Small tables with named rows and columns. After each table, cells are looked up by row and column.

roginu
|  | bofo | nat | lis | gil | rar | pibude | dodap | muram | seb |
|---|---|---|---|---|---|---|---|---|---|
| tenufip | 48550 | 57173 | 80577 | 13600 | 54594 | 66187 | 43064 | 40126 | 20801 |
| nutide | 36701 | 40031 | 58790 | 5015 | 78528 | 55663 | 71731 | 58254 | 13872 |
| teveru | 54021 | 58427 | 64303 | 32828 | 27283 | 58449 | 29044 | 35706 | 43374 |
| kelu | 55535 | 52289 | 35927 | 78880 | 9287 | 37935 | 20240 | 33706 | 74422 |

What is the lis of nutide in roginu? 58790
What is the bofo of tenufip in roginu? 48550
What is the bofo of nutide in roginu? 36701
What is the muram of tenufip in roginu? 40126
What is the lis of teveru in roginu? 64303
What is the muram of kelu in roginu? 33706
What is the dodap of teveru in roginu? 29044
What is the rar of nutide in roginu? 78528
What is the rar of tenufip in roginu? 54594
What is the gil of nutide in roginu? 5015
What is the gil of tenufip in roginu? 13600
What is the dodap of nutide in roginu? 71731
What is the lis of kelu in roginu? 35927
What is the seb of nutide in roginu? 13872
What is the nat of kelu in roginu? 52289
What is the gil of kelu in roginu? 78880
What is the rar of teveru in roginu? 27283
What is the dodap of tenufip in roginu? 43064
What is the nat of nutide in roginu? 40031
What is the seb of kelu in roginu? 74422
Which row has the largest bofo? kelu

koz =
cols = nidas, bov
livu: [8, 156]
muvik: [12, 143]
posalo: [145, 27]
renef: [74, 73]
porika: [89, 69]
tuvi: [146, 29]
moloz: [127, 211]
gukisiv: [11, 153]

tuvi, bov => 29
posalo, nidas => 145
moloz, bov => 211
tuvi, nidas => 146
renef, nidas => 74
gukisiv, nidas => 11
posalo, bov => 27
livu, bov => 156
renef, bov => 73
muvik, bov => 143
moloz, nidas => 127
muvik, nidas => 12
livu, nidas => 8
gukisiv, bov => 153
porika, bov => 69

nilidu =
|  | biv | viresom |
|---|---|---|
| gofopo | 33 | 64 |
| kinano | 52 | 70 |
| vumepok | 7 | 54 |
| sisod | 94 | 82 |
| tov | 32 | 70 |
| zomeso | 193 | 150 |
| gikip | 129 | 112 |

What is the biv of tov in nilidu?
32
What is the biv of zomeso in nilidu?
193
What is the biv of gofopo in nilidu?
33
What is the biv of kinano in nilidu?
52
What is the biv of sisod in nilidu?
94
What is the viresom of zomeso in nilidu?
150
What is the viresom of vumepok in nilidu?
54
What is the viresom of kinano in nilidu?
70
What is the viresom of gofopo in nilidu?
64
What is the biv of gikip in nilidu?
129
What is the biv of vumepok in nilidu?
7
What is the viresom of sisod in nilidu?
82
What is the viresom of tov in nilidu?
70
What is the viresom of gikip in nilidu?
112

zovodes =
|  | sotubeg | nur | lekimos |
|---|---|---|---|
| kob | -1401 | -2101 | -3985 |
| nozusi | -1027 | -1171 | -3790 |
| tokun | -2090 | 1417 | -3463 |
| kerili | 7159 | -4860 | 134 |
| pibilim | -897 | -7445 | -2147 |
| finod | -3009 | 1542 | -2904 |
| naran | -688 | -6709 | -1947 |
| tozu | -1772 | -5139 | -1424 |
| motak | -6474 | -2117 | -7352 |
| vinife | -1072 | -6777 | -2237 |

sotubeg of kerili is 7159
sotubeg of tozu is -1772
sotubeg of finod is -3009
nur of kerili is -4860
sotubeg of vinife is -1072
sotubeg of naran is -688
lekimos of finod is -2904
nur of naran is -6709
nur of tokun is 1417

Table tozev
|  | pud | kiv |
|---|---|---|
| nebubiz | 0.2 | 0.8 |
| nugi | 0.2 | 0.4 |
| bozu | 0.1 | 0.4 |

nebubiz, kiv => 0.8
nugi, pud => 0.2
bozu, kiv => 0.4
bozu, pud => 0.1
nugi, kiv => 0.4
nebubiz, pud => 0.2

Table kabara
cols = rovog, sev, fufoso, lival, goda, tok, mekadod
gam: [408, 480, 438, 531, 456, 342, 528]
kenal: [202, 435, 566, 560, 551, 337, 570]
batan: [1, 408, 667, 694, 701, 228, 727]
biragik: [401, 413, 380, 491, 407, 390, 463]
zuf: [24, 401, 641, 659, 511, 279, 702]
neninud: [285, 448, 484, 546, 555, 308, 494]
nekupa: [323, 392, 570, 603, 475, 311, 565]
vab: [781, 464, 335, 204, 354, 480, 310]
lus: [617, 513, 387, 283, 379, 545, 307]
tid: [878, 447, 207, 234, 293, 684, 220]
mir: [711, 472, 318, 293, 326, 587, 290]

neninud, mekadod -> 494
gam, goda -> 456
tid, tok -> 684
mir, mekadod -> 290
zuf, rovog -> 24
mir, rovog -> 711
vab, tok -> 480
tid, fufoso -> 207

kasare =
          sev   mov  vugepa  geden  renugu  siba
ped      51.6  76.1    57.5   60.6    64.4  37.3
nenitil  50.0  76.8    56.5   60.2    64.6  34.5
fudalu   80.3  39.2    71.4   74.6    74.8  91.4
mufeno   72.5  77.1    72.4   61.8    54.1  86.2
mefosel  70.8  80.5    71.8   60.6    52.7  83.2
ropa     80.3  24.8    68.9   79.3    84.1  86.0
lanum    68.2  86.8    71.0   58.4    49.9  79.1
dunidol  78.8  27.5    68.3   78.3    83.0  84.2
tam      77.2  29.3    67.5   77.6    82.7  80.5
rovulo   50.5  78.3    57.1   59.8    63.4  36.3
nen      70.7  82.5    72.0   60.0    51.6  83.3

dunidol, geden => 78.3
mufeno, siba => 86.2
mefosel, siba => 83.2
dunidol, mov => 27.5
nenitil, sev => 50.0
tam, siba => 80.5
ped, vugepa => 57.5
fudalu, mov => 39.2
ped, renugu => 64.4
lanum, geden => 58.4
rovulo, vugepa => 57.1
fudalu, sev => 80.3
rovulo, renugu => 63.4
mufeno, mov => 77.1
lanum, siba => 79.1
fudalu, renugu => 74.8
nen, mov => 82.5
rovulo, geden => 59.8
nenitil, mov => 76.8
Which row has the largest geden? ropa

gev.tsv
	damu	liga
fil	6.1	7.9
vapup	4.3	8.9
misod	3.6	5.8
fug	2.4	9.1
fizerup	3.8	8.7

damu of fug = 2.4
liga of fug = 9.1
liga of misod = 5.8
liga of vapup = 8.9
damu of fil = 6.1
liga of fizerup = 8.7
damu of vapup = 4.3
liga of fil = 7.9
damu of misod = 3.6
Which row has the largest damu? fil

Table kufonit
,gaf,rur,nopunod,toma,pedive,tegip
lim,186,109,151,169,152,119
tad,203,234,134,192,131,185
nubesub,180,145,160,157,85,113
biz,213,183,188,156,104,129
medume,83,74,38,188,58,110
gil,156,103,165,113,151,216

What is the gaf of biz in kufonit?
213
What is the toma of tad in kufonit?
192
What is the gaf of tad in kufonit?
203
What is the rur of gil in kufonit?
103
What is the pedive of gil in kufonit?
151
What is the rur of biz in kufonit?
183
What is the tegip of nubesub in kufonit?
113
What is the toma of medume in kufonit?
188
What is the gaf of gil in kufonit?
156

seka =
cols = luga, mudozos, borerod
kebid: [57720, -11234, 81722]
lom: [68947, -5369, 82847]
dosida: [-72026, -53220, 13249]
rovone: [81418, 15149, 92594]
depimav: [-76053, -48668, 13026]
lenosa: [-86986, -27498, 4829]
pek: [-675, 99569, -62050]
lef: [71660, 96, 85598]
pof: [81196, 7798, 84734]
met: [-22153, 83791, -58662]

kebid, luga: 57720
lenosa, borerod: 4829
kebid, mudozos: -11234
lef, luga: 71660
lenosa, mudozos: -27498
dosida, borerod: 13249
kebid, borerod: 81722
lenosa, luga: -86986
lom, mudozos: -5369
depimav, borerod: 13026
pof, borerod: 84734
pof, mudozos: 7798
rovone, borerod: 92594
lom, luga: 68947
met, borerod: -58662
pek, borerod: -62050
depimav, mudozos: -48668
depimav, luga: -76053
Row with the largest borerod: rovone

